One turn sends every row of this set to another row. A few are shown first. Where does it send the rows asked after them?
zudo: [  7   6   6   0 -17  13  -8  -1 -18  -4   5   3  -1  -1 -11   1  22   7
   6  -6  10  -7  -9  -2  -4   1  -9   5   0  -8  10   4  -3  -2   2]
ged: [ -1  11  11   5 -12  18 -16  14  -5  -3  -9  -4   4   2   3  -9  21  12
   0 -12  -1  -1   1  -5   2   0  23   9   4  -2   1  15  -4   2  -5]
sasa: [  3  -7   2   2  -5  17  -8   9 -19  -9  -9   0   3   0   2  -4  17  16
   9  -4   6  -5  -6  10  -9   3   3   6  -8  -7  -7   3  -1  -1  10]
gupo: [  3  21  -2  12   1   9  -2  10  -9  -9  -2  -9   4  -2  -4   2  17   0
   3  -2   4 -13 -14  -7   3 -10   5   4  -5   2   1   2   1   6   6]
Mitu: [  0   4  -5   8 -13   0  -2   6 -10  -3  -3  -7  10   0  -6   6  14   2
   2   3  -2 -13  -8   4  -7  -6   7   2  -2 -10   4  17   0   8   2]
rosu: [  2   5   8   7  -6  25   3  21 -13 -11 -15  -8   2  15   0   3  15  12
   5  -1   3   3 -17  -3   1   2  14  10   6   2   2   3  -2   9  -1]
nub: [ -2   2  12   2  -4  27   4  19  -9 -10 -15  -6  -1  13  -2   2  12  12
   4  -6   5   2 -11   1  -4   4  18  14   1  -1   4   7  -2  -1   4]
videv: [ -3   3  -5   5 -13   2  -4   7 -16  -9  -2  -5   8  -1  -1  15  17  -2
   1   0  -1  -6 -12   5  -8  -8   4   2  -4 -12   2  12   1   8   2]
Lesus: [ -3  10   1   6  -5  15  -9   4 -22   1  -2  -6   8   7  -8   9  12   5
   1 -10   4   6  -6 -14   4 -13   5   2   9   1   4   0 -10  -6   7]
givu: [  6   6  10   1 -16  20  -5   8 -14  -1   0   1  -1   0 -13  -2  19  12
  -2 -10  11  -4  -6  -3  -1   6  -7   7   1  -9  11   1 -10  -5   1]
tuvi: [  2  14   2   8  -8  11  -4   2 -24  -6   0  -5   4   4 -11  10  13   5
   9 -10  11   3  -6 -10   2 -14   5  -1  -3  -1   9   5  -1  -8   9]
tar: [ -4   3  11   9 -14  20  -5  18 -12  -7 -15  -3  -2   1   1   6  17  16
   4 -10   0   4  -6   1  -2  -5  26  14   5  -6   6   9  -3   1  -4]
pum: [ -6   3   3   0  -5  13  -9  12 -10  -7  -5  -1  10  10  -6 -11  14  12
  -1  -8   1   3   5 -15  -4   3  19   8   3   5  -3   7  -5   0  -4]
Fito: [ -3   2   5  -3  -5  15   1  16  -3 -13  -7   0   0  14 -10   0  11   7
   4  -4   0   2  -1 -11  -3  12  13  10   3   0   7   7  -8  -3   1]
Fud: [ -4  15   7  -3 -18  23 -14  11  -9   0  -4  -2  -1   4   0  -9  26  14
   1 -11   2   0   3  -6  -3   0  18  11  -4   0   0  10  -2   5  -1]
nilor: [ -7   5   2  -4  -8  12  -9   6 -14 -12  -7   1  10   9  -5  -5  17  11
   5  -4  -1   5   9 -11  -5   6  17  14  -1  -2  -6   1  -1  -1  -3]
Fip: [  4  21  -3  13   0  12  -5   5 -13  -6   0 -11   4   2  -1   7  24  -1
   0  -3   6 -11 -11  -2   8  -7   1   4  -1  -4   2   7   1   8   2]
nezug: [  0   3   6  -6  -9  12  -1  13  -3 -13 -10  -4   8  17  -6   6  10   5
   6  -2  -1   2  -5  -6   0  14  10  11   3  -4   5   9  -3   2  -6]
Nitug: [ -8   1  -3   4 -14   4  -6  10 -10 -14  -3  -5   7   0  -4  11  20   4
   3  -3  -3  -6 -11  10  -7  -5  12   5  -3 -11  -2  19  -4   4  -2]
zopig: [  9  -3   5   8  -8  12  -7  -3 -23  -9  -7   3   7  -1   5  -2  13   7
   7   0   4 -10  -5   4 -12  -3   4   4  -1 -12  -6   6   0   4  10]
zubos: [ 10   8  10   1 -16  15  -4  -2 -17  -5   2   4  -1   2  -7  -4  18   7
   5  -8  15  -7 -10  -2  -2  -6  -3  12  -5 -13  11   5  -7  -1   2]
Pepo: [ -2  20   0  11   4  12  -4   5  -6  -7  -3 -11   1   4   1   3  21  -2
   1  -8   3  -8 -11  -3   8  -6   9   7   2  -1  -7   8  -3   9  -3]
sefe: [ -3   6   6   9 -20  24  -6  20 -16  -3 -12  -4  -6   4  -1   5  21  15
   7  -9  -5   6  -5  -6   1  -7  20   3   3  -4   7   9  -5   4  -1]
zoli: [  4  -2   3   3  -5  12  -5   1 -22  -7  -4  -2   4   2   1  -5  19   5
   9   1   5  -8  -9   9  -9  -1  -3   5  -7 -12  -6   2   3   3   9]
mos: [  1   9  -2   7  -7  16  -9   1 -27  -2   0  -4  10   3  -6   7  17   6
   7  -9   5  -2  -8 -13   4 -16  -2   1   0   0   5   1  -2  -5   6]

Nitug -> Pepo
zudo -> zoli
gupo -> tuvi
Now find these:
tar -> ged
nilor -> nezug

One turn sends every row of this set to another row. A few are shown first. Where does it send the rows asked after them?
lofo: [ -2   1   6  -5   4  13  -8   7  -4  10   1 -12]
Ripin: [  0   0  -7  -3   5   3 -10   5  -3  -4  10  -4]
vimiz: [  3  -3   1   2 -13   7  -4  -1   5  -1   5 -10]
Suto: [  4  -5   6   1   7   2 -11   6   0  11  17 -12]
topa: [  7   6   8   2  -3   7 -12  -4   6  -1   5  -5]
tate: [ 8 -1 -7 -7  4 -7 -7  3  5 -1  5 -1]
Pogeg: [ 16  -8  -6  -3  -4   0 -15   7  -1   9   1  -8]
kadi: [ -1   0   3  -3   6  11 -10   4  -8  10  -3 -10]
Vez: [  1 -10   7   2  -3  -6   4  11   0   8   4  -8]
kegi: [ -1  -7   4  -1   7   0  -9   3  -1  14  16 -11]
vinu: [ 1  4 -7  5 -3  9 -4  5 -4 10 12  3]
muk: [ 3 -7  4 11 -2 -3  4  9 -1  8  3 -9]
Milub: [ -1   0   6  -5   5  15  -8   5  -4  11   0 -11]
Rarud: [ 15  -7  -9  -5  -5   1 -13   6  -2  11   0  -7]
pep: [  7   3   8   3  -7   9 -11  -4   4   0   5  -5]
funa: [  8  -3 -13  -5  -6   2 -15   5  -4  12   2  -3]
tekil: [  3  -9   8  -1  -4   5 -10   7   1  21   4   2]
Zoma: [ 10   4   3   0   6   0  -3   7   9  18  -1 -13]
Ner: [-7 -5  6 -3 -1  4 -1  5  7 15 -5 -8]
dava: [  5  -6   4  12  -2  -4   2   6  -3   9   2 -10]
dulo: [ 3  3 -9  0 -2  0  3  5  9  8 -5 -8]
sezat: [ 8  7  7  4  3  9 -9 -1 10  4  5 -6]
por: [ 17  -1   2  -1  -5  -2 -12  13   4   3  -2  -6]
rado: [  0  -5   2  -7  -1  -1  -5   4   6  13 -11  -7]
zagud: [ -2 -11   4 -10  -1  -3 -10   6   4   0   4  -5]
lomud: [ 5  8  0  2 -9  2 -2 11  8  4  8  2]
zeris: [ 1 -4 -8 -6 11  1 -7  5 -6  5  8 -4]
dur: [  3  -7   5  -1   1   5 -15   9   0  20   5   4]
lasi: [  0  -6   5   0   8   0  -8   3  -2  14  16 -12]
Milu: [ 9  5  3  5 -4  3 -1  8  8 17 14 -3]
noni: [10 -3 -4 11  1 -5  0 -2 -1  8  2 -4]
sor: [ 9  1 -5 -7  3 -7 -3  4  7 -2  6 -3]
tosob: [  7   7   5  -2  -1   4 -10  10   7  16  15  -1]
Nadez: [  3   6  -2   0 -11  -2  -1   9   9   5   7   2]
pugeg: [  4  -6   6  -2   1   6 -13   9   0  20   4   5]
teg: [  2   0  -7  -1  -3  -1   5   4   9  11  -4 -11]

muk -> topa
noni -> vimiz
Now find these:
zeris -> Ner
Zoma -> vinu
teg -> lomud
Pogeg -> dava
Vez -> sezat
tekil -> Suto
kegi -> lofo
dulo -> Nadez
Ripin -> rado

